Families of rows that turns and mirrors carry onto each other, the same ones carrying the whole set onto itself: the rest of each named row's family, in list order
4 families of 8 rows
Z483: [-17  -2   8 -15  -2 -18 -11   2   7   3   9]
Z48: [ -1  13  -6   3 -24  10   1  -3  16   7  -5]
Z31: [ 18   6   1  18   1  13  13  10 -13 -10   1]
Z60: [  4   9 -11  15  13  11   5  -2 -21   8  -5]
Z983: [ 19   5  -3  22  -6  13   9  -1 -14   4  -5]
Z36: [  3  18  -3  19   7   4  11   7 -23  11  -1]
Z11: [ 11   7   7  25  -1   5  20   4 -15  -2   5]
Z402: [ 16 -13   9   2   9 -18   3   3 -21  -4   3]
Z997: [-11  -1   8 -16  -2 -12 -15  -7   6  18   4]
Z55: [  3 -10  13   5  15 -15  -2   5 -25   0   8]
Z875: [ -1  -1  11   9  19 -17  -3  -6 -12  -8  15]
Z849: [-12   8   2   4 -20  19  -2   8  -1  20   4]
Z79: [  4   6  -4  -1 -27  13   1   7   5  14 -12]
Z901: [  2  -4  18 -13 -16 -10  -7   5  15  -1   8]
Z210: [ -4  -6   7 -19  -9 -21  -4   2  11  -3   7]
Z237: [ 15  -5   5   3  12 -23   1  -7  -9 -13  -1]
Z343: [ 11  -6   4   2  11 -27  -9  -7 -13  -4  -3]
Z675: [-13  17  -2   6 -17  13  -5  -1  13  10   1]
Z123: [ -9   8   2  10 -23  19   8   8   4  10   5]
Z380: [  8  10   1  26   1  15   3   0 -19   9  -3]
Z673: [ 12 -10  10  -6  14 -18   2  -9 -13  -6  -8]
Z862: [ 16   9   0  18  -1   4  23  10 -13   1  -4]
Z248: [-13  -5   7 -10  -7  -8 -24  -8   4   6   8]
Z757: [  0 -14  11 -11 -16  -9 -12  -5  15  -4   4]
Z535: [ -5  15  -1   8 -16  18  -5  11   9  13  12]
Z299: [ -9 -13  11  -8 -17  -6  -9   3  16  -2  13]
Z304: [-11  -3  -2 -13 -12 -13 -21  -4   6   7  -2]
Z870: [  3 -11  17   9  11 -19  -1  -1  -9  -8  18]
Z442: [  2  -3  18  -1  13  -9  -2  -2 -20  -9  18]
Z466: [ -3  13 -11   2 -22  10   0   2  -1  14 -14]
Z593: [  5   9  -9   3 -15  10   0   6  14  16 -15]
Z504: [ 10  16  -4  19   4  -2   7  -2 -25   7 -10]

Same family as Z757: Z36, Z875, Z849, Z79, Z237, Z862, Z248
Same family as Z870: Z11, Z343, Z123, Z299, Z304, Z466, Z504

Families of rows that turns and mirrors carry onto each other, the same ones carrying the whole set onto itself: the rest of each named row's family, in list order
5 families of 3 rows
Z89: [-24  -7   4  -4   1 -25  -3 -11 -16   2 -10  13  11  -6   5   6 -18  -8
   2   0  -9 -22]
Z832: [ -4   8  10   0  -9   0  13 -23   2 -15 -20 -16  27  -2 -21  29   0 -13
  23   4  10   0]
Z187: [ 11  24 -11 -16   2 -12 -22  15   7 -12  -8 -15  -5  -5   7   5 -14 -14
  30  -2 -19   1]
Z519: [ 26  22  -9 -19   5  -6 -12   5  -4  -6 -11 -15 -12  -1  -5   6 -11 -21
  28   1 -15   7]
Z723: [ -2  -3  18   4 -13   3   5 -14   5  -9 -12 -20  17  -5 -19  34   2  -3
   8   6  10  10]
Z171: [  8  14  19  -3 -10   9  11 -13  -2 -14 -21 -16  12  -5 -23  27   5  -6
  19  12  13   0]
Z809: [ 11   7  18  -1  -7   1   9  -5   6 -17 -20 -18  19   2 -19  30   0  -6
  16   9  19   3]
Z781: [-20  -8   9  -5   6 -19  -6  -2  -1   3   5  17   7  -8   5  12 -12  -5
  -6   4   2 -20]
Z77: [-15  -8   3  -4   6 -16  -8  -4  -2   0  -9  19   0   0  10  -1  -8   0
 -13  -4 -12 -12]
Z173: [ -1   3  27   2  -5  13  13 -15  10 -15 -21  -8  16  -2 -17  22   7  -9
   8   0  11   5]
Z653: [ 11  30 -16 -17   4 -10 -18  11   3  -6 -13 -12  -6  -5  -5  -3 -14  -5
  24  -2 -22  -5]
Z735: [ 15  26 -13 -10   6  11 -19  14   3  -5 -18 -13  -4  -3  -5   6  -9 -11
  22  -5 -18  10]
Z246: [-26  -6  10 -10  -5 -18  -5  -9  -2   4   0  14   7  -5   3   5  -7   4
  -6   1  -1 -19]
Z397: [-18  -1   9  -2   0 -24 -17  -1   3  -1  -3  15   5   1  -4   1 -13 -10
  -8  -7 -10 -25]
Z622: [  9  23 -19 -23  -2  -5 -14   6  -8  -6 -14 -12   1  -5  -3  12 -21 -14
  34  -9 -22   0]

Same family as Z735: Z77, Z173
Same family as Z246: Z171, Z653
Same family as Z397: Z519, Z723
Same family as Z781: Z187, Z809

Families of rows that turns and mirrors carry onto each other, the same ones carrying the whole set onto itself: the rest of each named row's family, in list order
5 families of 3 rows
Z872: [  4 -10 -10 -18  -9   9  29 -11  -3 -16 -12   1  -1 -32]
Z941: [ -1 -17 -11  -3 -18  24  22   0   0  19 -19 -16  19 -16]
Z678: [-13   3  16  21 -25   3  11  -1  -2   3 -11   2 -17  -7]
Z421: [ -5 -14   9   2 -37  20   3  -4   9  16   6  20  -4  -8]
Z199: [  1   0   0  -6  -8   1  18   0  20  15 -11  -1 -16   3]
Z877: [ -3 -25  -4   3 -17  35  -2  -7  -9   6  16  13  -2 -14]
Z137: [  0 -16 -17  -4  14  18   7  -6  -2   1   6 -10 -15 -11]
Z715: [-13 -10   4  23  -9  17   4  -4 -19  -8   0  -6 -16 -18]
Z74: [  2 -13  -1 -15 -18   4  29 -11  -2 -13 -12   6  -9 -36]
Z986: [ -6 -25   7  -1 -14   3   8  -2   2   8   1   4 -37 -22]
Z319: [ -7 -34  -5   0 -22  26  17   1 -15  15 -12 -14   5 -33]
Z971: [ -7 -24   6   0 -37  15  21   4   0  23 -22  -8   5 -25]
Z85: [ -7   9  -4  22  -4  15  12  -4  -5  -2  -7 -10   1   2]
Z827: [  1  -6  -9   0 -17  29   5  -5   8  13   6  11  12   4]
Z169: [  6  -5  -5 -18 -16   2  32 -11   6 -12 -17   4  -1 -28]

Same family as Z986: Z199, Z137
Same family as Z827: Z421, Z877
Same family as Z971: Z941, Z319

Families of rows that turns and mirrors carry onto each other, the same ones carrying the whole set onto itself: the rest of each named row's family, in list order
5 families of 4 rows
Z602: [ 10   3 -11 -18 -24   1  -6  -8  13  13  -9  17]
Z27: [ -1  -3  13 -17  -7 -28  -3  13 -15  -8  12  10]
Z192: [ 19  -7 -10 -16 -17   3  -2  -9   6  14  -8   7]
Z382: [-13  -9   8  13 -24 -13   3 -15 -10  21   5  18]
Z379: [ 15  24   6  15   6 -13   0  -5   0 -11  -4  13]
Z324: [-15  -2   5   7 -16 -13   4 -22 -15  23   2   4]
Z242: [  4  18  20  16  -2  -8  10 -13   8  -7   9  21]
Z73: [  8  20  12  13   8   2  -1  -9   3 -12   2  17]
Z573: [  3   6   0  -4 -12 -26 -16  18 -15  -3   1  24]
Z858: [ -4  14  12  11  -1   6   0  -5   9 -13   1  27]
Z398: [ 11  21  20  -1   3  -5   5 -14  11  -9   9  17]
Z710: [  1   2   0 -20 -13 -24  -5  21  -8  -9   4  13]
Z944: [ 23  -7   2 -26 -11  -9   4  -6   9  14  -4  13]
Z372: [-17   1  10   1 -17 -28   9 -12 -13  23   3  12]
Z770: [ -6   0   0  -2   0 -16  -1  16 -14 -19  -3   6]
Z859: [ 20 -15  -9  -4 -20  -4   6 -10   3  13  -8   1]
Z272: [-16   0  18  -3  -8 -18  13 -21  -8  20   5  10]
Z425: [-14   6  -3   1 -19 -14   7 -23  -7  18  -7  -3]
Z527: [ -1   2   0  -7  -4 -20 -11  18 -20 -10   3  11]
Z603: [ 18  -5  -2 -17 -13   2   9  -7  19  10  -7  15]

Same family as Z382: Z602, Z573, Z858
Same family as Z372: Z242, Z710, Z603
Same family as Z324: Z192, Z73, Z527

